In the rows, 128 means zero.
Named moves (each a turn or a mirror), then the moves between two rows, first move first; the first pair answered:
move q953:
[151 160  88 156 115  99 140 114 131 151 182 134 117 110 149 141 104 129
  96 127  96 169 157  52 121 109 152  97 138 118 121 167]  ->  [123 117 101 117  94 118 137 128 179 101 179 105 130 117 127 158 106 127
 134 129 102 203 132  85 139 106 120 121  81 165 114 140]
[136 129 129 135 132 131 137 128 128 109 159 136 140 138 118 144 147 132
 124 102 130 140 127 123 122 127 141 136 108 124 133 125]  ->  [138 136 129 143 138 127 136 124 124 115 158 142 139 135 124 140 147 131
 120 102 129 139 135 119 117 127 143 134 115 116 134 128]
[160 149 120 159 164 119 132 104  95 150 133 164 157 142 132 102 157 103
 110 121 106 110 116 132 115 133 153 120 185  36 142 130]  ->  [121  85 138 101 136 145 127 133 160  77 131 123 173 150 101 128 156  99
 170 121 119 168  76 178 143 126 102 153 102 105 129  87]
move q872:
[ 92 153 134  97 163 129 114 117  85 128 142 118 147 187 152 115  83 178
 149 109 120 117  82 123 113 155 111 136 133  79 106 135]  ->  [ 91 156 125 104 152 123 121 109  87 114 159 120 163 184 142 136  85 188
 141 121 115 129  86 119 118 144 121 140 118  84  97 140]
[128 173 110 144 111 131 136 111 135 159 144 132 124 100 139 155 114 137
  80 167 115 144 180  71 126 112 117 111 151 148  66 149]  ->  [122 158 141 122 141 147 120 129 136 184 101 128  86 114 162 100 112 108
 101 136 130 116 160  90 122 135  79 104 193 140  89 127]
[135 129 152 132 126 148 170 150 150  96 128  90 159 135 159 115 113 102
 175 111 168 124 109 158 147 153  91 148  98 157 107 116]  ->  [136 131 139 139 118 140 177 145 150  87 146  91 178 133 148 136 115 111
 167 119 161 134 114 153 145 143 106 150  79 156 101 123]
move q602:
[129 101 162  94 137 143 106 116 119 120 115 101 135 157 137 112 119  69
 151 111 119 128 106 129 145 153  98 123 145 109 137  93]  ->  [144 129 151 121 144 128 112  99  88 141 129 122 141 152 139 112 123  78
 120 116 110 110 121 113 136 147 129 116 171  71 140 115]
[158 142 120 137 144  82 137 135  72 165 132 113 123 127 138  92 148 121
 109 138 113  86 125 103 112 129 116 111 165  55 149 132]  ->  [129  94 142  90 130 114 124 172 132 135 108  71 108 135 132  86 140 108
 171 130 128 121  97 125 127 134  54 130 117 127 141  92]
[150 147 145 136 147 126 115 127 116 162 114 152 116 134 141 117 115 106
  94 100 125 104 110 120 127 117 153 116 152 105 142 143]  ->  [132 118 158 104 137 146 107 150 152 137 100 127 106 136 139 115 111  96
 133  97 135 126  94 138 137 123 115 124 120 147 139 119]
[136 120 100 125 172 106 136 126 116 134  98 126  78 116 126 119 132  86
 107 109 146 107 127  97 136 138  80 116 178  57 162  95]  ->  [126 103 108 107 167 112 129 139 135 119  89 115  75 117 123 117 130  81
 125 106 153 120 117 106 144 141  62 123 161  85 158  82]
move q476:
[113 129 145 106 152 136 115 153 176 129 100 127 118 115 138 125 111 116
 153 118 152 156 116 118 123 144 117 127 118 148 122 125]  ->  [138 164 125 141 155 120 121 134 147 154 113 148 123 107 148 132 112 131
 118 127 141 140 139  88 108 138 152 112 141 126 117 152]
[123 149 144 125 166 127 102 119 133 165 118 110  99 133 149  73 116  99
 132 119 132  72 115 131 135 175 106 124 181 113 153 136]  ->  [126 154 140 133 162 115 116  99 110 146 144 130 133 139 132  99 127 108
 102 121 123  67 114 143 138 163 139 132 184  71 155 153]
[ 82 110 142  89 143 113 150 115 142 111 125 120 161 146 138 116 144 138
 129  96 131 142 108 149 126 106 106 110 116 125 145 149]  ->  [ 94 132 135 103 148 116 143 129 145 152 107 107 126 131 161  95 135 140
 137  98 130 136 129 116 114 118  93  88 128 156 139 149]

Between the rows of a pair lie two moves.
[ 99 142 133 115 144 109 146 116 109 139 116 140 126 165 118 108 133 110
 114 106 114 109 104 165 147 123 126 149 184  64 140 180]  ->  [ 78 110 133  85 117 123 144 134 159  97 122 110 138 165 100 133 128 114
 147 116 117 152  92 180 162 117  96 167 121 121 125 158]	q872 q602
[120 116 153  86 113 145  96 133 142 118 131 154 125 132 126 112 114 120
 137 118 122 129  97 132 126 119 112 125 142 126 117 103]  ->  [129 135 128 108  96 134 104 126 140 120 156 152 142 118 121 144 114 143
 120 140 114 145 122 103 122 107 136 117 120 143  97 119]	q872 q872
[140 162  95 177  80 139 167 139 156 177 130 132 150 104 130 144 124 177
 127 144 113 150 210  59 102 149 143 135 150 164 129 133]  ->  [135 155 120 168 107 126 174 111 111 155 141 176 178 136 119 132 143 160
  95 113 116 109 175 105 104 144 175 153 197  57 163 144]	q872 q476
[164 136 131 192 123 104 172 115 149  77 145 159 187 105  78 205 159 128
 142 128 143 142 132 153  99 107 142 144  69 117  84  90]  ->  [147 102 157 156 130 126 158 139 175  68 114 138 165 114  83 178 157 114
 181 111 157 143 105 174 106 119  98 151  63 140  94  63]	q953 q476
[ 90 103 125 133  88 121 145 126 158  76 179 127 134 131 104 173 125 158
 115 124  97 197 141 156 133 111 101 119  70 138  97 140]  ->  [ 82  87 139 120  94 133 135 138 169  77 158 117 116 137 112 153 122 146
 137 113 105 196 129 164 133 118  76 120  70 154 102 126]	q602 q476
[147 149 108 164 125 113 149 132 103 154 151 146 155 131 131 112 121 112
  79 128 144  92 123 174 124 135 191 126 189 108 157 182]  ->  [112  96 116 117  93 141 144 159 172  94 152 101 165 132 106 139 117 115
 134 138 152 154 101 201 147 129 143 148 104 191 139 145]	q602 q872
[106 144 153 102 160 159 145  64 145 110 158 115 145 116  71 106 145 123
 147 124 116 151 111 150 122 162 126 133 106  87 128 135]  ->  [127 177 141 131 170 153 144  65 130 162 141 116 118 105  94  85 139 128
 134 128 112 133 141 111 104 172 131 110 142  92 126 147]	q476 q602
[118 146 134 108 127 159 166 219 124 137 100  94 104 101 146  86  96 148
 166 146 168 103 137 124 131 135  77 103 127 180 121 120]  ->  [134 179 117 145 133 124 193 168  61 124 152 149 162 109 124 125 115 168
  92 152 149  78 145 128 125 110 153 108 157  77 132 165]	q953 q476
[130 138 118 127 136 132 128 128 112 125 152 132 130 145 128 119 129 126
 114 146 119 109 151 119 134 119 137 120 129  88 130 145]  ->  [132 138 115 125 132 139 121 144 127 141 134 115 108 137 139 108 121 127
 132 152 120 119 161 103 129 128 118 111 119 131 124 137]	q602 q476
[131  91 136  79 137 128 110 128 146 115 128 120 132 128 133 117 119 122
 143 139 180 139 112 128 109 127 133 125 138 154 121  82]  ->  [139 103 136  85 144 127 106 129 137 138 121 120 118 126 143 103 116 115
 139 138 177 127 118 115 107 132 133 117 155 150 125  81]	q953 q602
[128 123 108  95 132 166 111 151 129 122 108 128 136 124 131 131  90  83
 173 146 103 160 163  65 117 151  59 108 134 184 142 108]  ->  [140 144 103 110 144 159 111 146 110 149 106 138 124 120 140 120  90  85
 158 144 100 141 172  50 114 154  71  97 161 166 146 118]	q953 q602
[103  87 143 101 150 135 143 103 152 108 123 129 142 125 110 145 134 134
 139 112 157 130 116 193 156 124 111 158 138 123 115 134]  ->  [129 121 132 129 161 138 131 119 150 174  97 115  89 104 145 114 123 134
 145 119 158 116 153 141 138 143  99 127 167 160 110 140]	q476 q953
[162 149 108 153 117 119 147 121 121 101 175 154 146 131 137 148 133 146
 103 133 123 140 146 146 149 102 169 124 124 105 136 132]  ->  [160 143 116 139 120 139 126 158 155 140 132 114  87 120 168 108 115 133
 150 129 134 147 155 125 142 123 116 105 124 179 131 108]	q476 q476
[137 161 129 133 107 129 131 108  95 162 145 133 126  83 120 130 112 129
  99 122 139 157 154  77 125  99 146 135 117 112 102 140]  ->  [135 160 130 129 116 135 123 113  99 179 130 127 110  81 132 115 104 119
 107 117 142 151 155  70 122 105 132 129 123 120 105 133]	q602 q953
[132 128 137 117 118 154 121 165 127 139 106 109 104 128 133 123 122 142
 154 124 138 119 132 129 131 137  80 123 133 155 123 133]  ->  [130 126 130 119 112 153 123 166 136 133 115 107 108 124 129 136 124 144
 154 131 133 131 134 126 133 133  85 126 121 164 119 133]	q476 q602
[142 162 125 149 137 127 133 116 102 147 128 153 102 131 142 126 125 116
 130 125 138 107 156  93 129 150 130 128 141 122 128 129]  ->  [136 150 130 137 137 137 126 129 116 147 114 141  86 130 149 118 122 111
 147 122 144 112 152  96 132 155 113 130 136 143 129 118]	q602 q953
